A single turn carries every row of the set below to another of its rows. Some are shown first; where does it send the rows asked next?
Q951: [ -6  19 -19  17  -7  27 -15  12  18 -24  -5  -1  -3  -2   7  -8   7  -2
 -12   8 -22  -4   5   7  -1   4 -20   8  12  -4  18   9 -23  -1 -17  -5
 -12  43  -6  -5  31  -7   3  -3   6  -6  22  38]
Q500: [  8  11   1   3  14 -19  33 -13   5   3  10 -10  -3   8  -9   9  27  -4
  29  13 -28   4   7   8 -21  -9  11  -7  19   4   9  -2   7  -6   0  20
   3  -3  10   4 -23   9  -1  10  29   0  26  -9]
Q238: [  0   0  12  16   5   8   8  -9  -6  17   7 -10 -14  12   5 -30   3 -27
  31  20  -1   0 -11 -22  16   7  -6 -13  20 -10  22 -14  14  12   7  -1
  23   1  -2   2   4  22  18 -23  27  -3  33 -17]
Q691: [ 20  19  -8  20  16 -11  34 -15   2 -15   6 -23 -10  10  -7  -7   2  -4
  10  20 -32   9   4 -10  -7  -5  11 -19  27   0  16   6  11   0   2  20
   1  19   1  -5 -20   2   2   8  49  -8  32 -15]
Q907: [-11  14 -24  11 -13  13 -14  11  10 -21  -8  -7  -3  -6   6  -8   0  -6
 -11  -2 -20  -4  12  13   7   4 -19  -2  10  -9  18  10  -5   0 -19  -4
 -19  35  -5  -9  32  -3   7  -5   7  -4  20  42]
Q437: [ 13   5   3  29   9   8  15 -14   2 -12   1 -18 -12   7   2  -6   2 -22
   9  32 -14   1   3 -34   7   0  -1 -14  50  -2   8   9  10  19   0  21
  12  11  -7  -7  -4  -1  25  -3  29  -4  37 -22]
Q518: [ 13   4   0   2  13 -14  25 -15  10   8   9  -7  -1  -2  -3   4  21  -1
  30  15 -18   0  12   0  -5  -3   9   9  25  11  -3  -2   3  -3  -6  30
  11 -20  14   5 -21  -4   4  15  22   1  29  -6]
Q870: [ 23  27   0  13  20  -6  28 -16  -2 -14  -1 -24  -5   9   0  -4   6   5
   6  19 -28   2   7 -23  -2  12   3 -13  17  -2  14  11   9   8  17  32
   8   6   5 -17 -20   1   3   8  39   0  30 -12]
Q767: [ -2  -7  11 -11  11 -11  38   0  -6   6  13   0   7  -3  -4  15  29 -11
  35   5 -22  15  -4  -5 -11 -17  -7  11  31   6  12 -16  -6  -1   1  20
  10   2  -2   9 -17  22  11   0  17 -20  18  -7]
Q324: [ -5  17 -13   7   5   7 -17  -3  25 -10  -4   1  -5   0   7   4 -11  -5
  -5  -1 -12  -2  28  13  -9   4 -28   4  14  13  22   2 -15   3  -9  -5
 -10  34  -9  -2  15  11 -19  -4 -13  -2  -6  35]
Q732: [  8   8  -1  27   9  -2  24  -8  -3 -11   2 -21 -10   7  -4  -8  -1 -25
  15  32 -21   6   0 -27  11  -4   1 -25  36 -14  20   6   7  13   7  11
   2  22 -16   5   1  14  24 -10  36  -4  41 -21]
Q642: [ -4  21 -21   5  -6  26 -22  16  23  -9   2  -1   4  -5   1 -19 -13  -7
  -1  20 -11  -4  17  10   3   7 -22   3  -1   3  21  -6 -23  -7 -13  -8
  -1  37 -15   4  26  12  -1  -2  -5   9  22  28]
Q674: [  3  13   9  21  13  13  13  -5  -9  14  -1  -8   5   9   6 -22   9 -22
  28  18  -8  -5 -10 -31  14  24 -12  -5  18  -7  17 -11   6  13  17  15
  20  10  -5  -2   8  27  19 -28  24  -1  34 -20]
Q833: [ -9  -1  -3  -3 -14   8 -19  10   1 -20 -11  -5  -2  -8   3  -8  -7  -3
  -6 -14 -12   4  20  24  -2   1 -23  14  10 -11  10  -1 -13   4 -11   3
 -14  27   0   2  25  11   5  -2 -12 -15   4  33]
Q466: [ -1   0   8 -22  16   0  41   3 -12   5  11  -7  14  -4   2  11  26   3
  33   3 -16   4  -6 -16  -2   0 -15  18  16   4   8 -15  -8   2   9  27
  15  -5   7  -3 -11  18   9   1  15 -17  29  -6]
Q163: [ -3  14  -5   4   3   6 -24  -7  24 -18  -7   2 -10   0  15   1  -3   4
  -4   5 -19  -3  24  16 -13   0 -25   9   4   7   7  -3 -19   1  -1  -2
  -3  28 -15   2  11  11 -17  -2 -17   5   3  36]
Q239: [ -3   6  10  -6  20  14  26   1 -17  16   9  -2  15   2   6 -20  12  -8
  29   1 -11   6 -15 -25   6  17 -20  13  17   5  14 -24  -3   1   6  23
  25   8   1  -3  -7  28  11 -24  26 -20  26 -15]
Q86: [ -7   4  -4   5  -3   9 -16   8   7 -18  -7   1  -4  -8   3  -3  -9  -3
 -10  -7  -9   4  25  16   3   7 -23  12  16  -4   9   9 -22   5 -10   1
 -21  33   5   4  18   4 -11  -8 -15 -15  -2  33]
Q693: [ -4 -11  13 -23   7  -7  36  -3  -8   5  17  -6  -5  -4   6   6  23  -6
  32   3 -14  13 -10 -14   3 -17 -11  13  22  -1  16 -13  -5   5   0  17
  17 -14   4   1 -14  11  12   3  21 -23  23   5]
Q887: [ 12  16   2  -9  18 -14  34 -11   1   1   6 -16   4   3  -2  12  22   9
  28  14 -22  -3   9  -8  -7   6   2   0   7   2   6   0   3   1  14  31
   9 -12  12  -6 -21   7  -3  13  21   5  31  -4]
Q669: [ -6  14 -13  -1  -1   1 -19  -6  20 -14  -8  -7  -7  -1  10  -3 -12   0
  -2  -9 -17  -3  26  24 -14  -1 -27   5   3  11  18  -9  -3   1  -8  -4
  -5  26 -12  -4  18  17 -12   2 -10   1   0  37]
Q184: [ -4   1   2  -3  -4  14 -19  10   4 -26  -6   0  -5 -11   8  -8  -6   6
 -11  -2 -14   6  19  17   0   0 -25  20   9  -8  -1   1 -30   2  -8   4
 -11  32  -5   8  16   6  -3  -3 -15 -12  10  30]
Q720: [ -4  -9   5 -13  14   2  31  -4  -3   9  17  -1   8  -7   2   6  22 -10
  31   9 -13  10  -1 -16  -3  -9 -11  21  37  12   4 -12 -11   2 -14  29
  20 -13   2   7 -12   8  20   4  17 -19  28  -8]
Q924: [  2   2   5  32   8  15   6 -17   3  16   2  -7  -5   8   5 -27   4 -31
  29  21  -5  -4  -5 -26  14  15   0  -7  37   1   3  -8   7  11  -1  15
  21   2  -1   8   5  14  18 -24  24  -5  35 -19]
Q526: [ -3   5   9  24  11   1  11  -8  -9  17   6  -4  -2   6   0 -29   4 -33
  27  21 -12   8  -4 -19  14  10  -3 -14  25 -12  14 -10   3   3   5  11
  12  11 -12  17  -1  30  20 -33  29  -5  30 -22]
Q846: [ -5  17 -23   1   0  16 -17  15  20  -6   5  -1   4  -8  -3 -13 -24  -8
  -4  12  -3  -1  28  10   8   7 -25  -1   7   8  25   0 -19  -4 -17  -8
 -10  37 -10   2  21  12  -9  -3  -8   2  10  28]
Q182: [-18  24 -17   6   8  18 -17   2  11 -13   3   2  -3   4   6  -4  -1  -4
 -20   1 -15   0  24  11 -18   9 -28  -2  19   7  28  14 -16   0 -27  -4
 -11  36  -3 -11  15   0  -6  -7   2  -4   2  30]
Q897: [-11  27 -12   7   6  18 -22  -5  15 -22  -1   4  -8   6  15  -8   6   3
 -23   5 -27   0  15  10 -24   6 -25   2  12   6  18   9 -18  -3 -19   1
  -3  36 -10 -13  10  -1  -7  -6   6   0   5  34]
Q851: [ 11   7   6  -7   7 -20  27 -15   8   8  11 -11 -13   6   0   6  24  -1
  29  15 -20   4   4  -2  -5  -9   8  -3  11  -1  17  -2   9   1   5  19
  13 -22  12  -2 -22   2   1  16  28   2  23   4]
Q997: [ 27  14  -6  18  17  -6  22 -21  10 -10   6 -18 -11   5   0  -8  -2  -1
   7  22 -23   6  11 -18  -2  -1   7  -6  36  14   5   3  13   3  -3  32
  13   4   4 -10 -25  -7   3  15  39  -5  26 -15]
Q358: [-14  14  -9 -13  -8  19 -27  14  -4 -16   3  -2   6  -8   3 -26 -20  -7
 -19  -1 -12  14  22  14  -9   6 -29  -1   9  -4  25   0 -13  -4 -22   8
  -2  29 -11  -6  15  18  10  -5  -4  -7   2  25]
Q830: [-10  15  -6 -11   1  25 -27  15   1 -17   7   2   3  -7   4 -30 -17   3
 -18  11 -11   9  22  14  -8   9 -27   8   3  -4  13  -1 -29  -8 -21   4
   1  33  -8   3  10  12   2  -6  -5  -4  13  18]
Q25: [ 16   6   8  21   1   5  18  -7  -4  -9   1 -22 -20  12   1 -11   2 -19
  12  27 -11   4  -9 -30  14  -6  -3 -16  34 -15  28   4  15  22  10   5
  12  12  -5 -11   1   4  26  -1  37  -7  36 -16]
Q730: [ -9  14 -22  14  -3  20 -10  15  15 -14  -2  -1   0  -5  -1  -7  -4  -5
  -8   1 -11  -4  16  12   6   8 -20   5  15  -1  21  11 -19   0 -23  -9
 -22  41   4  -3  30  -4  -4  -6   2  -9  15  34]
Q538: [-15  14  -8  -8   3  17 -22  13   0 -13   6   3   3  -6   0 -17 -19  -4
 -20   5  -5   9  31  12  -5  11 -29   0  14  -1  19  10 -24  -2 -23   2
 -11  31  -3  -1   9  10  -4  -8 -10  -6   1  22]
Q723: [ -5  19 -26   2 -12  13 -24  11  19  -8  -1  -5   3  -8   3 -21 -21 -12
  -2   7 -12   0  19  11   9   6 -22  -6  -1   4  25  -5  -5  -7 -12  -3
  -4  33 -17  -3  25  17   1  -4  -2   6  12  37]
Q104: [ -1  -4  12   3  15   0  25  -3 -15  15  13   4   6  -2   1 -23   8 -20
  28   0 -18  21 -12 -14   6   0 -12   9  28   4  14 -25  -4  -6   1  21
  17  13  -7  14 -14  33  11 -27  30 -29  14 -13]
Q237: [-18  23 -18  -3   3   9 -18  -3   5 -22  -1  -5  -7   3  13  -7  -3   2
 -23  -6 -24   2  21  15 -22   2 -30  -5  13   3  24   8  -3  -2 -26  -1
  -7  31 -11 -17  15   4   2  -2   8  -2   6  34]
Q984: [ -2  -3   3   5  18  16  20 -12  -2  18  15   0   7  -2   9 -28   1 -20
  29   6 -10  11 -10 -26   7   7 -13  13  35  18  10 -25  -4  -1 -10  24
  30   3  -4   6  -9  20  12 -19  29 -25  24 -14]
Q673: [ 16  18   5  26  12   7  21  -8  -6 -11  -7 -22  -5  10   2  -6   5 -14
  11  27 -18  -3  -3 -38  14  14  -8 -13  29 -13  19   9   9  21  22  21
  10  16  -7 -12   3  10  22  -9  32  -2  38 -18]
Q89: [ -5  -5  12  -9  13   7  22  -8 -14  16  18  -3  -5   2  11 -30   4 -13
  27   1  -8  14 -17 -21   8   2 -15   6  19   2  20 -26   1   0  -3  12
  29   0   1   1 -12  22   8 -21  33 -27  21  -8]
Q923: [ 26  19   2  12  10 -10  23 -17   2  -8   6 -21 -21  12   0 -13   4  -1
   6  19 -24  10   1 -15  -1  -4   5 -13  21  -2  27   6  16   5   5  20
  13   2   8 -15 -23  -5   6  14  49  -5  23  -6]

Q89 turns into Q693
Q830 turns into Q184
Where do these go?
Q887 turns into Q870
Q526 turns into Q104
Q997 turns into Q437
Q833 turns into Q669
Q86 turns into Q324

